50 stands for zero in the data rows.
Here are some rows, each followed by its group. Rows of different groups can look alike.
Array([54, 53, 49, 62, 29, 32, 47, 35, 22, 43, 72, 36, 42, 66, 68, 36, 44, 37, 50, 58, 58, 56, 36, 62, 44, 60, 38, 43, 54, 33, 29, 32, 50, 65, 34, 48, 62, 54, 32, 66, 45, 72, 74, 79, 62, 57, 39, 32]) 1
Array([75, 60, 41, 47, 81, 61, 98, 88, 45, 96, 85,  7, 87, 52, 25, 94, 99, 34, 33, 40, 72, 55, 60, 55, 66, 48, 99, 66, 44, 51, 59, 70, 92, 31, 77, 20, 31, 24, 99, 46, 29, 11, 80, 41, 55, 50, 74, 59]) 2
Array([60, 61, 55, 47, 50, 56, 29, 45, 89, 66, 38, 65, 70, 44, 57, 60, 54, 41, 46, 50, 40, 50, 59, 32, 12, 31, 47, 37, 55, 75, 37, 68, 59, 27, 49, 89, 40, 58, 53, 43, 45, 80, 69, 50, 55, 43, 54, 71]) 3
Array([53, 42, 31, 49, 68, 63, 54, 47, 64, 45, 60, 43, 60, 53, 47, 48, 64, 39, 71, 39, 69, 27, 48, 53, 51, 34, 52, 54, 43, 48, 33, 48, 52, 35, 50, 75, 45, 29, 58, 54, 42, 45, 60, 62, 39, 45, 50, 50]) 4
Array([58, 64, 40, 67, 30, 28, 58, 40, 34, 42, 77, 30, 27, 73, 65, 29, 42, 49, 61, 54, 72, 59, 37, 77, 43, 75, 44, 52, 63, 29, 49, 49, 40, 73, 37, 45, 74, 57, 43, 79, 54, 48, 58, 85, 59, 64, 46, 42]) 1
Array([61, 41, 68, 52, 62, 56, 29, 50, 63, 46, 47, 77, 38, 51, 63, 52, 53, 82, 56, 50, 43, 64, 65, 43, 58, 59, 67, 63, 63, 59, 59, 59, 39, 49, 66, 63, 57, 60, 52, 48, 64, 74, 58, 43, 47, 53, 49, 52]) 5
Array([53, 40, 67, 45, 66, 56, 51, 74, 64, 60, 62, 43, 51, 46, 39, 62, 67, 55, 45, 32, 55, 56, 64, 55, 72, 42, 46, 64, 51, 52, 60, 68, 63, 47, 72, 55, 33, 46, 55, 55, 42, 53, 53, 57, 18, 46, 53, 60]) 5
Array([26, 53, 50, 44, 86, 99, 79, 62, 59, 60, 36, 58, 78, 51, 20, 75, 74, 31, 33, 63, 87, 17, 68, 51, 52, 20, 53, 36, 29, 76, 55, 84, 63, 54, 56, 78, 27, 50, 68, 39, 17, 28, 36, 51, 31, 42, 76, 57]) 4
Array([51, 36, 50, 48, 41, 49, 45, 58, 71, 33, 44, 69, 33, 43, 58, 40, 35, 65, 54, 54, 35, 60, 49, 46, 58, 56, 54, 58, 55, 56, 62, 52, 34, 61, 49, 50, 59, 75, 50, 48, 70, 53, 43, 32, 40, 49, 45, 50]) 6
Array([30, 71, 26, 35, 47, 75, 47, 35, 76, 76, 15, 69, 79, 30, 35, 76, 56, 32, 11, 68, 55, 36, 55, 20,  3, 20, 39, 17, 31, 89, 20, 90, 62, 24, 43, 73, 26, 63, 55, 16, 16, 47, 39, 32, 49, 39, 70, 86]) 3
Array([47, 33, 60, 50, 40, 52, 29, 48, 74, 30, 40, 74, 32, 41, 52, 31, 37, 68, 53, 46, 31, 59, 53, 42, 52, 53, 53, 58, 57, 56, 62, 46, 22, 54, 52, 56, 59, 67, 42, 46, 70, 61, 47, 35, 42, 36, 44, 53]) 6
Array([52, 55, 60, 62, 41, 43, 47, 34, 23, 40, 67, 38, 41, 66, 65, 37, 45, 49, 63, 58, 54, 65, 43, 60, 50, 73, 52, 45, 61, 38, 37, 25, 48, 65, 42, 53, 69, 39, 43, 72, 58, 65, 75, 80, 65, 60, 40, 28]) 7
Array([55, 63, 55, 63, 37, 34, 51, 48, 20, 32, 49, 59, 37, 58, 56, 26, 15, 51, 53, 49, 28, 64, 42, 56, 42, 75, 44, 56, 60, 27, 79, 40, 44, 87, 39, 23, 67, 74, 33, 52, 62, 41, 26, 50, 74, 59, 36, 40]) 7
Array([52, 76, 29, 70, 27, 10, 72, 38, 32, 61, 81, 15, 34, 76, 71, 34, 39, 42, 56, 59, 55, 50, 28, 82, 54, 71, 35, 54, 61, 25, 51, 37, 30, 70, 26, 32, 71, 49, 42, 90, 57, 31, 67, 78, 68, 60, 47, 36]) 1
Array([58, 51, 37, 46, 63, 36, 57, 40, 43, 44, 51, 36, 38, 54, 54, 39, 44, 58, 65, 45, 59, 33, 44, 67, 61, 47, 55, 52, 49, 39, 60, 41, 32, 45, 51, 53, 64, 23, 59, 67, 57, 39, 59, 57, 42, 66, 37, 37]) 8
Array([56, 37, 67, 50, 59, 58, 27, 51, 64, 45, 49, 74, 36, 52, 64, 48, 47, 79, 59, 42, 42, 68, 62, 39, 55, 62, 64, 62, 57, 56, 59, 59, 30, 53, 66, 64, 57, 60, 49, 50, 61, 71, 52, 45, 45, 51, 46, 51]) 5
Array([48, 60, 42, 67, 18, 23, 57, 40, 32, 44, 73, 31, 35, 64, 68, 33, 35, 48, 62, 60, 61, 66, 32, 63, 50, 70, 34, 51, 60, 32, 38, 31, 43, 63, 29, 40, 71, 55, 40, 71, 62, 46, 55, 66, 70, 57, 44, 37]) 1
Array([51, 51, 57, 55, 62, 73, 58, 63, 64, 62, 65, 64, 54, 57, 52, 63, 59, 63, 55, 57, 62, 36, 70, 59, 68, 53, 51, 63, 57, 50, 69, 63, 69, 57, 73, 59, 57, 52, 55, 62, 48, 44, 36, 60, 41, 63, 58, 67]) 8
Array([45, 50, 66, 45, 47, 56, 27, 45, 73, 62, 29, 62, 62, 35, 51, 58, 55, 36, 45, 49, 37, 57, 60, 26, 31, 36, 40, 35, 53, 73, 37, 51, 69, 24, 48, 77, 38, 49, 54, 41, 54, 74, 65, 39, 50, 48, 50, 59]) 3
Array([55, 54, 62, 59, 42, 39, 50, 50, 48, 45, 51, 63, 41, 53, 55, 39, 40, 73, 68, 57, 51, 59, 53, 47, 62, 70, 55, 65, 59, 43, 73, 39, 41, 63, 52, 40, 66, 58, 45, 53, 68, 49, 28, 42, 73, 65, 43, 46]) 8
Array([41, 73, 28, 43, 60, 80, 53, 42, 78, 81, 25, 72, 83, 38, 44, 84, 67, 41, 19, 80, 56, 34, 62, 25, 15, 28, 50, 26, 32, 89, 31, 87, 72, 29, 53, 67, 30, 64, 61, 23, 22, 42, 45, 34, 57, 40, 79, 85]) 3
Array([57, 48, 68, 58, 39, 40, 54, 51, 53, 39, 51, 68, 43, 50, 50, 39, 39, 66, 65, 57, 46, 49, 45, 53, 58, 66, 53, 60, 56, 42, 71, 39, 42, 62, 47, 35, 67, 67, 43, 50, 69, 50, 27, 40, 70, 54, 45, 47]) 8
Array([71, 39, 72, 42, 44, 59, 16, 51, 67, 51, 44, 60, 61, 40, 53, 53, 52, 58, 41, 32, 40, 93, 60, 19, 26, 42, 60, 47, 53, 64, 44, 54, 53, 31, 64, 63, 46, 45, 57, 40, 56, 82, 71, 39, 48, 40, 42, 52]) 2
Array([57, 49, 71, 57, 36, 42, 31, 37, 18, 38, 39, 71, 44, 55, 51, 28, 20, 57, 48, 39, 12, 68, 47, 40, 37, 76, 39, 47, 61, 33, 89, 36, 19, 86, 46, 40, 64, 67, 21, 35, 59, 65, 48, 57, 81, 51, 37, 45]) 7
Array([47, 45,  5, 48, 93, 77, 72, 43, 57, 51, 59, 37, 71, 45, 36, 52, 72, 39, 65, 57, 89, 14, 43, 61, 66, 24, 51, 53, 35, 55, 31, 45, 45, 38, 49, 82, 43, 20, 61, 44, 36, 17, 64, 45, 37, 40, 62, 49]) 4
Array([53, 40, 51, 49, 57, 51, 35, 45, 60, 26, 53, 50, 32, 52, 53, 33, 36, 52, 59, 39, 59, 56, 51, 63, 45, 43, 45, 57, 53, 41, 55, 49, 31, 51, 49, 69, 57, 44, 47, 63, 58, 55, 48, 58, 27, 54, 36, 43]) 6
Array([59, 56, 59, 49, 51, 40, 37, 51, 50, 33, 55, 44, 39, 63, 65, 37, 34, 66, 75, 37, 57, 54, 49, 63, 46, 57, 46, 61, 61, 39, 64, 50, 39, 54, 52, 68, 68, 44, 57, 70, 59, 57, 42, 75, 45, 79, 36, 47]) 8
Array([44, 58, 56, 57, 28, 32, 45, 48, 32, 30, 43, 65, 35, 51, 50, 28, 18, 62, 57, 52, 31, 57, 38, 48, 52, 73, 43, 56, 58, 31, 69, 37, 38, 73, 35, 23, 64, 70, 37, 53, 72, 31, 11, 34, 79, 54, 36, 39]) 1
Array([48, 37, 63, 49, 49, 51, 33, 39, 43, 33, 39, 67, 40, 46, 58, 34, 34, 66, 65, 45, 44, 57, 49, 35, 55, 59, 53, 55, 54, 44, 63, 43, 29, 56, 55, 50, 61, 53, 41, 43, 61, 62, 34, 45, 58, 55, 37, 45]) 8
Array([34, 74, 35, 39, 56, 68, 50, 43, 67, 79, 12, 66, 85, 38, 33, 79, 56, 24,  4, 73, 57, 36, 59, 25,  9, 16, 40, 10, 28, 90, 25, 91, 60, 29, 41, 70, 21, 59, 62, 20, 13, 41, 43, 38, 50, 41, 69, 73]) 3
Array([66, 64, 57, 77, 34, 44, 51, 40, 25, 43, 86, 40, 30, 79, 75, 36, 44, 49, 55, 63, 61, 64, 47, 76, 39, 80, 45, 50, 64, 33, 48, 47, 45, 83, 43, 59, 81, 66, 42, 81, 53, 69, 71, 97, 62, 64, 45, 45]) 7
Array([63, 48, 63, 58, 47, 48, 64, 63, 80, 36, 51, 72, 38, 52, 44, 38, 42, 60, 62, 51, 46, 56, 54, 64, 58, 69, 52, 69, 60, 52, 77, 54, 33, 66, 52, 46, 64, 81, 43, 46, 74, 46, 36, 36, 48, 38, 56, 68]) 6
Array([61, 62, 53, 70, 35, 38, 49, 39, 24, 37, 78, 39, 29, 73, 70, 33, 41, 49, 58, 61, 65, 63, 44, 75, 38, 78, 42, 47, 61, 31, 44, 44, 43, 77, 41, 51, 73, 59, 36, 79, 55, 63, 66, 88, 58, 61, 44, 41]) 7
Array([52, 37, 65, 52, 51, 50, 31, 45, 46, 33, 40, 70, 43, 46, 56, 35, 37, 70, 68, 49, 41, 58, 50, 34, 58, 61, 57, 56, 56, 45, 65, 43, 34, 59, 55, 51, 62, 55, 42, 47, 63, 66, 34, 43, 61, 55, 40, 44]) 8
Array([58, 39, 65, 54, 60, 37, 83, 92, 41, 52, 70, 32, 48, 61, 47, 63, 53, 58, 53, 27, 53, 71, 55, 51, 96, 56, 76, 83, 48, 33, 52, 65, 56, 65, 66, 18, 43, 59, 68, 54, 38, 28, 37, 54, 34, 57, 50, 53]) 5
Array([66, 47, 57, 40, 55, 66, 31, 51, 71, 59, 43, 50, 70, 41, 42, 59, 58, 50, 35, 27, 15, 81, 64, 29, 22, 45, 68, 45, 54, 70, 49, 37, 61, 27, 61, 59, 40, 36, 68, 42, 65, 72, 83, 32, 53, 29, 49, 52]) 2
Array([50, 29, 63, 43, 48, 42, 76, 86, 38, 64, 71, 23, 49, 53, 36, 73, 81, 60, 51, 28, 81, 74, 58, 43, 92, 58, 68, 69, 47, 35, 38, 69, 73, 43, 73, 11, 29, 42, 67, 37, 26, 31, 31, 58, 39, 58, 55, 55]) 5
Array([56, 50, 44, 46, 59, 43, 50, 47, 47, 41, 53, 40, 38, 56, 58, 34, 39, 60, 70, 41, 61, 40, 47, 61, 59, 51, 50, 61, 54, 41, 59, 47, 32, 50, 51, 64, 63, 33, 54, 64, 55, 50, 54, 61, 41, 72, 35, 42]) 8
Array([43, 66, 32, 64, 24, 19, 76, 48, 39, 48, 73, 20, 45, 72, 65, 38, 38, 42, 84, 61, 75, 47, 28, 74, 70, 60, 28, 57, 59, 27, 41, 30, 53, 54, 34, 41, 67, 47, 47, 81, 61, 34, 55, 75, 61, 70, 45, 41]) 1
Array([31, 52, 51, 42, 82, 93, 77, 57, 51, 62, 36, 55, 83, 49, 19, 78, 74, 33, 30, 68, 86, 15, 66, 52, 52, 17, 52, 32, 28, 78, 54, 81, 64, 55, 56, 78, 31, 45, 69, 40, 21, 25, 38, 47, 33, 41, 73, 52]) 4
Array([57, 38, 67, 47, 55, 55, 27, 50, 60, 34, 45, 78, 38, 44, 61, 47, 43, 77, 55, 44, 35, 64, 62, 39, 51, 56, 63, 58, 57, 56, 59, 55, 33, 49, 59, 64, 55, 58, 46, 48, 63, 76, 55, 44, 44, 48, 46, 49]) 5
Array([45, 51, 68, 42, 45, 58, 27, 45, 73, 60, 30, 59, 60, 36, 49, 61, 56, 37, 41, 48, 34, 57, 56, 23, 29, 35, 41, 37, 49, 71, 40, 51, 65, 25, 50, 72, 40, 48, 54, 41, 54, 72, 62, 40, 47, 46, 48, 57]) 3
Array([53, 64, 30, 68, 19, 16, 89, 52, 36, 43, 79, 23, 22, 71, 64, 28, 30, 33, 41, 54, 58, 51, 32, 99, 49, 68, 37, 56, 56, 26, 55, 43, 51, 85, 31, 25, 72, 64, 42, 80, 62, 25, 49, 73, 45, 64, 47, 38]) 1
Array([53, 69, 42, 73, 24, 27, 63, 42, 33, 45, 78, 32, 34, 70, 67, 33, 37, 51, 63, 64, 68, 69, 36, 69, 51, 75, 39, 55, 60, 32, 40, 34, 41, 68, 33, 41, 74, 58, 40, 81, 65, 45, 55, 69, 69, 63, 48, 40]) 1
Array([65, 63, 75, 64, 40, 40, 52, 45, 30, 41, 43, 80, 51, 55, 44, 32, 22, 61, 58, 55, 19, 60, 44, 56, 43, 82, 38, 50, 67, 37, 91, 30, 36, 80, 46, 20, 67, 79, 22, 42, 72, 56, 30, 39, 92, 48, 46, 57]) 7
Array([67, 18, 59, 39, 52, 38, 61, 76, 45, 42, 63, 33, 45, 37, 28, 62, 71, 43, 37, 33, 61, 51, 46, 61, 76, 36, 63, 59, 40, 45, 33, 59, 64, 39, 63, 25, 29, 50, 57, 40, 35, 49, 64, 43, 15, 33, 47, 42]) 2
Array([48, 53, 15, 47, 53, 37, 76, 60, 57, 39, 61, 24, 29, 60, 63, 32, 34, 33, 68, 39, 61, 34, 42, 93, 54, 43, 37, 71, 52, 37, 69, 56, 46, 56, 40, 60, 61, 46, 62, 72, 57, 22, 48, 64,  7, 64, 46, 53]) 6
Array([44, 34, 45, 45, 38, 46, 40, 51, 66, 31, 36, 67, 28, 42, 52, 34, 32, 62, 50, 48, 32, 58, 49, 45, 54, 55, 52, 57, 51, 53, 61, 51, 33, 62, 48, 45, 57, 71, 44, 42, 67, 50, 43, 32, 38, 44, 40, 43]) 6
Array([68, 37, 69, 48, 56, 43, 50, 66, 48, 51, 50, 44, 56, 47, 48, 64, 66, 65, 46, 45, 44, 73, 60, 40, 69, 54, 79, 59, 54, 53, 42, 52, 65, 39, 60, 38, 42, 47, 61, 47, 50, 64, 63, 43, 47, 48, 50, 47]) 2
Array([49, 47, 61, 55, 36, 39, 41, 41, 35, 32, 47, 68, 34, 49, 48, 30, 28, 63, 53, 52, 33, 57, 42, 44, 51, 70, 45, 53, 56, 36, 69, 35, 29, 71, 46, 31, 65, 67, 33, 44, 65, 48, 26, 40, 73, 48, 39, 40]) 1
Array([57, 36, 82, 47, 50, 54, 13, 43, 54, 40, 37, 74, 50, 42, 57, 45, 43, 74, 56, 42, 30, 60, 57, 33, 49, 46, 57, 45, 58, 55, 43, 47, 44, 39, 55, 65, 47, 45, 42, 48, 62, 87, 57, 47, 51, 41, 37, 46]) 5
Array([52, 32, 67, 43, 52, 53, 22, 43, 59, 35, 36, 75, 36, 37, 52, 41, 43, 75, 51, 43, 30, 59, 55, 35, 49, 52, 61, 51, 55, 55, 50, 52, 34, 46, 56, 58, 47, 56, 41, 43, 62, 75, 53, 39, 42, 45, 41, 46]) 5
Array([57, 56, 43, 66, 42, 39, 51, 29, 19, 44, 68, 43, 43, 70, 72, 41, 45, 33, 61, 67, 63, 51, 36, 59, 43, 62, 28, 31, 54, 35, 15, 18, 56, 59, 39, 52, 62, 51, 31, 65, 40, 79, 75, 89, 59, 48, 45, 41]) 7
Array([57, 40, 41, 47, 56, 58, 43, 48, 76, 38, 53, 51, 28, 47, 51, 37, 46, 61, 60, 43, 52, 43, 51, 70, 53, 45, 51, 59, 57, 55, 64, 56, 29, 48, 55, 74, 58, 50, 54, 55, 64, 47, 66, 48, 20, 58, 43, 53]) 6
Array([64, 29, 62, 35, 54, 54, 35, 57, 46, 52, 45, 49, 60, 34, 43, 63, 64, 58, 40, 47, 48, 72, 55, 40, 53, 41, 62, 55, 53, 59, 43, 47, 70, 31, 62, 50, 37, 44, 65, 42, 54, 67, 76, 36, 40, 44, 49, 44]) 2
Array([39, 54, 40, 43, 64, 48, 44, 42, 44, 53, 42, 43, 57, 53, 55, 55, 54, 49, 63, 55, 46, 16, 48, 56, 61, 48, 49, 44, 45, 39, 51, 41, 64, 38, 49, 53, 50, 23, 54, 62, 48, 38, 47, 63, 55, 63, 48, 47]) 8
Array([47, 49, 26, 46, 42, 36, 61, 52, 58, 36, 49, 32, 33, 55, 62, 35, 32, 40, 61, 44, 48, 37, 39, 84, 50, 42, 37, 60, 53, 42, 61, 52, 49, 52, 39, 60, 58, 48, 57, 69, 62, 30, 52, 60, 13, 63, 40, 52]) 6
Array([58, 43, 60, 53, 55, 52, 36, 48, 62, 29, 55, 52, 35, 52, 56, 37, 42, 61, 64, 46, 60, 57, 53, 63, 53, 47, 46, 58, 55, 46, 60, 49, 37, 50, 55, 72, 60, 46, 49, 66, 64, 60, 50, 59, 31, 57, 40, 46]) 6
Array([48, 38, 42, 49, 71, 62, 58, 45, 54, 53, 56, 41, 47, 50, 55, 52, 72, 55, 72, 51, 75, 42, 53, 50, 74, 48, 59, 62, 55, 54, 39, 35, 57, 37, 53, 65, 55, 38, 64, 56, 55, 54, 66, 46, 42, 55, 54, 44]) 4
Array([42, 57, 25, 61, 23, 16, 76, 44, 32, 49, 73, 13, 39, 66, 57, 34, 31, 38, 81, 52, 73, 45, 25, 74, 67, 55, 23, 54, 53, 23, 33, 27, 46, 52, 24, 32, 60, 42, 42, 79, 56, 28, 51, 74, 55, 65, 43, 35]) 1
Array([66, 53, 67, 60, 40, 40, 61, 53, 54, 42, 56, 71, 44, 54, 52, 44, 45, 63, 66, 59, 51, 49, 49, 56, 62, 69, 56, 60, 61, 42, 75, 40, 44, 61, 53, 36, 65, 66, 44, 51, 70, 48, 27, 41, 73, 54, 49, 55]) 8
Array([41, 41, 73, 46, 40, 61, 45, 62, 63, 69, 51, 63, 49, 46, 52, 64, 65, 61, 51, 44, 44, 63, 63, 34, 75, 54, 47, 59, 56, 55, 52, 42, 73, 37, 68, 35, 43, 54, 49, 46, 53, 63, 42, 47, 51, 51, 57, 58]) 5
Array([58, 30, 63, 37, 51, 52, 31, 53, 48, 50, 42, 50, 58, 33, 41, 63, 61, 54, 40, 48, 44, 70, 54, 39, 49, 40, 64, 54, 51, 60, 43, 45, 67, 29, 60, 52, 37, 43, 63, 41, 54, 69, 75, 34, 39, 44, 47, 41]) 2
Array([58, 37, 61, 52, 63, 39, 76, 93, 40, 46, 70, 32, 49, 58, 47, 55, 51, 58, 54, 26, 53, 70, 49, 47, 94, 54, 75, 84, 45, 28, 52, 70, 51, 66, 63, 18, 43, 59, 67, 55, 35, 31, 38, 59, 28, 58, 45, 49]) 5
Array([76, 46, 65, 48, 59, 64, 20, 49, 78, 63, 48, 55, 70, 38, 46, 66, 67, 43, 25, 39, 31, 71, 64, 32, 21, 36, 73, 47, 50, 69, 55, 58, 57, 33, 67, 64, 37, 40, 63, 44, 53, 69, 89, 30, 52, 28, 56, 59]) 2
Which 5 groups are nearest to each row below, nearest first, going by the distance to the centre of the group?
Array([51, 29, 71, 40, 40, 57, 20, 53, 62, 35, 40, 67, 42, 40, 50, 40, 40, 66, 49, 29, 32, 70, 56, 23, 54, 47, 56, 58, 49, 50, 48, 54, 38, 47, 64, 45, 42, 57, 43, 35, 53, 71, 45, 40, 41, 38, 35, 47]) ~ 5 6 8 2 7
Array([65, 45, 49, 40, 93, 73, 56, 79, 59, 70, 73, 24, 74, 46, 24, 72, 86, 24, 26, 20, 51, 47, 63, 55, 41, 30, 61, 57, 40, 59, 66, 71, 65, 46, 76, 55, 23, 37, 76, 40, 28, 40, 72, 43, 20, 28, 66, 62]) ~ 2 4 5 3 6
Array([59, 27, 62, 35, 48, 50, 31, 50, 47, 53, 40, 49, 57, 31, 44, 63, 65, 56, 39, 50, 42, 68, 52, 40, 50, 40, 60, 48, 52, 62, 44, 41, 65, 28, 58, 43, 35, 41, 60, 41, 55, 70, 79, 32, 41, 41, 47, 43]) ~ 2 5 8 6 3
Array([40, 42, 50, 37, 54, 63, 47, 52, 56, 50, 55, 56, 46, 44, 45, 53, 48, 52, 44, 46, 50, 28, 58, 52, 60, 39, 42, 50, 44, 44, 61, 56, 57, 51, 65, 49, 46, 41, 46, 53, 42, 37, 29, 51, 34, 50, 43, 51]) ~ 8 5 6 4 2
Array([62, 32, 59, 51, 49, 36, 83, 88, 43, 50, 73, 39, 41, 53, 39, 62, 66, 45, 43, 32, 60, 50, 43, 60, 95, 49, 72, 70, 40, 31, 41, 62, 60, 55, 63,  7, 37, 63, 58, 47, 38, 26, 41, 49, 28, 40, 51, 49]) ~ 5 2 8 6 4
Which 5 groups are nearest to each row below, nearest first, going by the distance to the group's nearest row?
Array([45, 48, 15, 46, 50, 34, 75, 56, 52, 38, 57, 19, 26, 61, 60, 30, 30, 33, 65, 38, 60, 31, 36, 92, 54, 39, 38, 63, 49, 36, 62, 54, 44, 52, 40, 57, 57, 45, 57, 76, 57, 17, 47, 64,  5, 63, 43, 47]) ~ 6 8 1 4 7
Which 4 groups are nearest to each row below, nearest first, going by the distance to the centre of the group?
Array([31, 49, 27, 47, 65, 53, 62, 44, 42, 63, 47, 47, 60, 51, 53, 62, 61, 49, 64, 67, 60, 21, 48, 45, 73, 43, 40, 46, 44, 37, 41, 34, 64, 35, 52, 43, 47, 32, 52, 60, 48, 31, 42, 52, 56, 58, 55, 50]) ~ 4 8 5 6
Array([52, 54, 72, 58, 32, 36, 45, 46, 41, 33, 39, 75, 41, 46, 42, 30, 23, 65, 57, 56, 25, 49, 37, 45, 52, 72, 43, 50, 58, 38, 75, 24, 40, 65, 42, 19, 65, 73, 29, 41, 75, 44, 13, 25, 88, 40, 43, 48]) ~ 8 7 6 1
Array([60, 54, 73, 62, 44, 49, 38, 39, 21, 42, 41, 78, 47, 59, 53, 31, 24, 61, 53, 44, 13, 70, 50, 41, 39, 78, 42, 50, 65, 36, 89, 36, 28, 88, 51, 40, 67, 73, 21, 39, 63, 67, 50, 57, 83, 55, 40, 52]) ~ 7 8 6 1
Array([51, 41, 73, 50, 74, 56, 59, 84, 45, 59, 69, 37, 54, 58, 47, 70, 73, 56, 60, 31, 69, 62, 64, 59, 83, 52, 53, 71, 51, 37, 57, 63, 77, 48, 72, 49, 37, 47, 64, 58, 34, 49, 38, 67, 27, 65, 56, 61]) ~ 5 2 8 4
Array([32, 53,  8, 42, 84, 76, 85, 47, 37, 70, 29, 52, 85, 43, 26, 81, 79, 39, 26, 82, 91, 19, 58, 39, 51, 23, 66, 24, 22, 73, 34, 73, 54, 53, 52, 58, 26, 27, 65, 20, 16,  9, 33, 38, 57, 41, 79, 56]) ~ 4 3 2 5
Array([69, 55, 50, 54, 58, 39, 57, 50, 45, 40, 64, 42, 30, 68, 60, 39, 46, 61, 63, 42, 67, 52, 55, 75, 53, 59, 52, 58, 56, 35, 64, 50, 38, 57, 61, 52, 67, 38, 58, 71, 59, 44, 33, 69, 42, 72, 40, 42]) ~ 8 6 1 7
Which 5 groups are nearest to each row below, nearest first, going by the average distance to the group's rows?
Array([43, 52, 65, 50, 37, 34, 42, 48, 43, 39, 39, 60, 41, 47, 56, 35, 31, 70, 62, 51, 34, 59, 43, 42, 60, 65, 49, 55, 57, 41, 64, 35, 37, 61, 42, 32, 63, 53, 46, 49, 69, 49, 26, 34, 76, 62, 40, 37]) ~ 8 6 7 1 5
Array([65, 45, 41, 53, 64, 63, 56, 57, 77, 45, 66, 54, 28, 55, 61, 44, 55, 64, 66, 50, 65, 46, 59, 76, 60, 53, 60, 73, 63, 57, 71, 60, 34, 54, 60, 81, 68, 56, 59, 61, 65, 48, 71, 56, 23, 63, 52, 58]) ~ 6 8 5 4 2
Array([42, 48, 38, 50, 46, 54, 50, 51, 69, 49, 57, 48, 27, 51, 58, 41, 45, 64, 63, 48, 59, 45, 54, 65, 58, 55, 45, 65, 58, 47, 66, 54, 37, 52, 49, 61, 64, 54, 52, 57, 61, 40, 43, 50, 36, 67, 47, 58]) ~ 6 8 5 1 7
Array([53, 27, 68, 38, 31, 37, 55, 57, 52, 65, 61, 34, 52, 26, 22, 65, 83, 43, 38, 33, 63, 32, 47, 49, 70, 39, 59, 53, 37, 51, 25, 60, 80, 15, 54, 13, 18, 37, 39, 31, 33, 54, 55, 32, 43, 27, 55, 45]) ~ 2 5 4 8 3
Array([55, 39, 60, 52, 53, 56, 40, 45, 74, 48, 51, 56, 43, 52, 63, 47, 58, 66, 61, 52, 56, 69, 60, 52, 56, 51, 58, 60, 57, 61, 54, 45, 41, 43, 60, 77, 58, 47, 56, 65, 71, 64, 69, 51, 40, 55, 55, 50]) ~ 6 8 5 2 4
Array([58, 39, 68, 43, 54, 56, 39, 55, 61, 66, 51, 51, 62, 34, 48, 73, 78, 62, 46, 58, 51, 52, 59, 44, 58, 49, 66, 59, 59, 66, 45, 52, 80, 25, 61, 53, 37, 47, 57, 40, 53, 75, 75, 34, 51, 50, 62, 53]) ~ 2 5 3 8 4
Array([38, 62, 53, 42, 73, 83, 56, 64, 74, 75, 33, 48, 76, 33, 21, 81, 71, 19,  8, 54, 76, 47, 70, 31, 14, 18, 53, 24, 27, 86, 37, 99, 60, 43, 61, 72, 18, 59, 60, 18,  3, 54, 39, 38, 28, 35, 70, 77]) ~ 3 4 2 5 6
